Rows are one point carried round by a steady rotation, each followed by how many ticks it has turned.
The counts run from 0 to 775.
[156  82 159 133 161 187 123 109 123 125  83 139 166 163  95 114 175 143
 176 127  99 107 115 129  97 143 112 110 170  88  95 140 136 113 150 141
 108 160 107 142 161 117 171 128 119 112 163 139 158 146 108  89 126 160
 125 155  99 158  95]
487
[ 81 118 104 124 100  99 130 156 131 178 131 101 163 114 145  91  78 154
 112 124 131  96 127 146 114 127 133 107 132  85 123 113 116 185  96 118
 122 145 101 166  94 145 148 158 153 155 108 116 128 143 198 132 145 145
 168 152 153 110 122]
112
[118 117 173 163 176 194 137 104 142  88  98 121 158 190  91 149 172 119
 138 155 125 108 117 119  83  93 120 152 135 129 128 140 141 153 161 168
  86 124 102 113 147 122 154 134 117 135 152  97 165 114  82 105 106 117
 108 142 133 150 108]
195
[117 124 157 155 160 178 138 112 153 129 114 111 176 171  76 171 156 105
 120 108 119  40 128 119 104 121 138 163 166 125  93 112 159 125 162 135
  96 130 117 126 118 157 157 147 104 155 147 120 156 127  96 118 108 119
  89 134 157 107 122]
208
[ 86 118 152  94 134 145 129 112 104 152 125 126 129 155 146 109 145 131
 123 117 118  94 119 191  67 130 134 119  97  75 163 138 102 150 195 155
 128 153 117  93 106 119 161  90 171  74 124 115 140 150  90 129 102 138
 136 149 146 138 145]
154
[163 103 154 117 133 132  99 109 101 124 131 152 124 120  62 186 167  98
 117 118 119 112 129 112  96 152 148  98 162 140 100 125 137  60 165 134
 141 151 107 105 124 140  93 105 101  92 114 103  99 176  81 131 109 118
  86 110 100  94  98]
249
[ 82 118 123  89 121 100 137  96 117 171 122 107 143 129 176  95 112 130
 109 104 123  64 127 152  77 134 139 141 105  81 153 115 122 154 160 136
 142 123 101 116  95 127 189 129 149 141  95 128 156  96 132 138 102 131
 125 155 166 118 148]
140
[141 106 160 113 144 141 117  87 121 106 117 138 145 131 120 161 157  93
 130 125 135  78 109  85  92 138 141 132 145 139 105 117 147  88 158 132
 145 115  84 120 122 144 152 109  84 146 114 117 130  94  79 119  81  96
  60 125 129  96 107]
235
[122 101 128 172 119  88 119 121 123 139 169 140 130 116 124 136 107 119
  89  94 141  69 117  93  65 118 149 127  97 103 150 165 143 134 158 110
 127 102 106 116  79 110 123 144 107 158 100  46 139 129 111 149 110  88
 107 117 128  94  99]
437
[137 116 150 127 138 115 148 111 146 184 124 134 116 117 138 115 109 138
 127  99 110  43 130 141  91 113 120 156 129  84 155 155 139 159 169 149
 116 141 109 121 120 107 195 128 150 123 175 112 174 109 103 144 104 165
 126 148 177 159 130]
173
[ 96 100 147 118 149 139 124 109 119 156 142 136 148 161 126 132 145 116
 102  63 126  52 132 130  88 138 155 136 128  94 125 135 128 114 203 129
 142 142 124 108  83 120 148 116 128 109  98 105 152 128  89 134  78 126
  85 133 145  95 139]
441
[151 102 138 159 138 117 120 117 158 105 102 115 153 117  46 173 124 127
 107 135 124  86 111  99  82 136 140 129 190 147  93 108 154 119 123 133
 107 116 101 148 130 146 106 154  80 174 122  98 148 154 135 116 163 115
 105 121 119  90  89]
503
[144 127 148 187 141 103 127 137 148 153 151 118  99 112  77 143 101 130
  96 128 131  81 131 123  76 100 126 142 136 116 147 164 148 154 155 138
  88 125 114 107 118 100 114 132 128 144 162  46 160 161  97 158 145 136
 143 130 153 135 112]
177
[ 85 133 123 107 137 159 102 125 122 125 105 112 163 176 144  86 166 156
 135 164 127 144 148 147 144 135 113  86 149 110 122  85  83 187 115 175
 119 161  83 152 157 131 157 131 177 110 117 146 143 126 162 124 116 145
 139 150 133 165 119]
94
[ 59 118 155 155 143 181 114 116 110 101 143 119 158 201 129 123 174 118
 116 137 132 116 121 138  68 100 135 128  92 112 134 130 119 153 166 141
 108 125  99 105  99 126 133 126 130 130  91  87 138 117 104 111  82  72
 117 128 126 115 117]
422
[ 84 158 130 169 125 125 106 159 120 134 164 117 122 156  84 132 133 125
  94 162 140 137 149 161 109 103 124 108 114 133 155 126  90 195 136 169
  90 150 107 116 113 128  94 130 180 110 135  65 131 173 137 160 125 119
 153 114 138 152 115]
383
[ 80 102 115 113 106 137  97 142  85 177 169 136 131 135 187  75 119 124
 130 101 143 122 140 149 129 130 136  99  93  85 129 160 108 136 138 122
 141 176 111 144  92 117 160 101 166  74 116 123 111 145 133 162  86 144
 145 121 138 135 130]
646
[143 152 124 128 127  53  72 123 131 116 154 132 106  93 120 117 125 149
 106 161 137 138 162  80 127 128 129  78 158 168 138 105  82 162 103 169
 144 125  75 129 153 110 104 140 145 134 112  93 105 120 147 162 117 133
 107 121 122 156 101]
70
[ 69  91 138 115 142 167 124  97  96 143 122 131 165 175 184 107 150 132
 150 119 134  84 111 122  84 114 129 133  93  95 129 145 132 143 167 125
 132 123 103 133 103 123 184 128 127 135 102 125 151  85 120 110  68 109
 107 140 139 121 118]
427
[169 128 134  92 104  77  91 109 103 111 120 137  78  74 105 153 125 104
 149 210 129 170 102 101 103 134 107  83 132 169 132 142 119 116  85 150
 137 121  74 120 153 138 121 105 144 122 135 102 107 139 121 145 135 118
 122 120 110 154 100]
557
[161 128 140  80  98  96  95 116  91 104 122 139  88  85  85 160 146 103
 144 183 128 162 115 141  87 145 113  88 138 165 130 132 123  92 111 134
 143 133  97 109 122 145  88  98 141 108 120  99  99 194 110 140 135 120
 124 114 106 126 100]
550
[150 124 144  33 113 140 112  92  94 121  89 140 115 116 126 134 165 107
 166 176 114 144 117 149 125 160 112  96 154 138 118 116 111  99 126 178
 145 146  91 119 155 150 160  89 154  86 135 164 124 132 103 125 116 147
 107 144 127 156 127]
554
[125 144 117 108 138 125  91 113 154  96 106 102 153 129  89 160 151 127
 115 172 129 110 148  96 139 145 141 100 183 175 102  55 113 142 103 170
 121 128  77 152 165 161 117 150 133 156 106 147 128 124 142 119 133 125
  92 133 145 123 112]
302
[193 113 152 127 133 104  74 103 124  88 139 144  97  95  95 156 151 110
 141 174 128 134 131  74 107 133 124  88 161 165 115 134 128  93 120 153
 139 128  86 115 164 121 108 116 108 123 143  92 120 129  89 130 112 125
  82 104  90 139  77]
263
[105 121 141 162 155 146  96 142 148 138 150 119 150 198  94 124 162 144
  84  99 125  91 175 148 116 126 159 103 145  89 138 116  86 169 189 168
 106 173 112 112 126  99 111 131 159  92 127  85 152 158 106 139 103 150
 118 134 135 126 121]
675
[109 164 134 108 125 151  95 133 124 108 113 112 117 144  71 153 162 106
 115 180 131 162 144 157 143 125 123  97 162 175 118  98 105 150 106 190
 107 150  87 119 140 153 114 110 178  97 143 125 109 172 125 138 118 136
 134 116 147 163 115]
582
[100 173 125  98 130  95  94  97 124 112 133 117 101 146 141 126 156 122
 115 173 136 132 154 139 109 121 133  90 109 148 169  94  74 180 148 203
 132 120  79  97 138 118 137 113 183 107 113 107 134 110 109 153 102 117
 104 122 139 164 139]
362
[ 52 148 124 116 127 199  85 139  93 115 131 107 151 179 132 149 162  97
 110 166 138 144 143 159 134 120 140 107 113 160 104  96  95 156 118 164
 108 154  94 138  98 161 123 117 168 109  86 123 100 151 135 126  92  90
 118 121 162 114 131]
615
[154 103 142 181 132  97 148 142 147 180 147 119 102 101 103 123  89 140
 119 111 124  78 125 135  82 107 129 146 139  88 141 183 156 160 152 122
  93 136 119 119 102 115 147 133 145 132 177  58 149 159 114 157 140 149
 153 132 144 146 110]
178
[146  66 148  85 123 118 147 118  94 149 102 154 125 117 126 113 143 138
 174 114 111 108  88 166  60 151 117 127 126  61 123 174 143  90 159 112
 141 150 127 125 105 130 164  90 126 112 137 127 153 172 103 121 127 161
 137 147 101 126 124]
746
[ 73 141 124  57 112 135  97  90 105  91 104 115 138 143 151 123 164 103
 125 187 135 143 128 121 119 138 141  80 125 153 127  72  98 130 111 160
 147 117  71 133 139 156 148 122 154 129  81 156 126 112 148 119 100 109
 105 131 138 114 127]
328
[131 140 157 172 147 112 133 117 160 138 139 113 112 141  62 159 127 130
  79 120 131  67 142 122  76 101 143 135 136 125 162 145 134 161 184 161
 101 125 105  86 114 104 119 128 135 133 156  64 161 142  84 149 120 123
 119 130 155 125 120]
176
[ 80 118 105 123  98 108 109 119  86 144 160 132 134 103 201  91  95 114
 155 167 146 127 122 115 125 102 118  94  76 132 115 148 135 152  78 117
 120 132  92 164  95 133 170 137 148 150 107 112 108  94 168 153  90 107
 132 119 153 137 114]
625
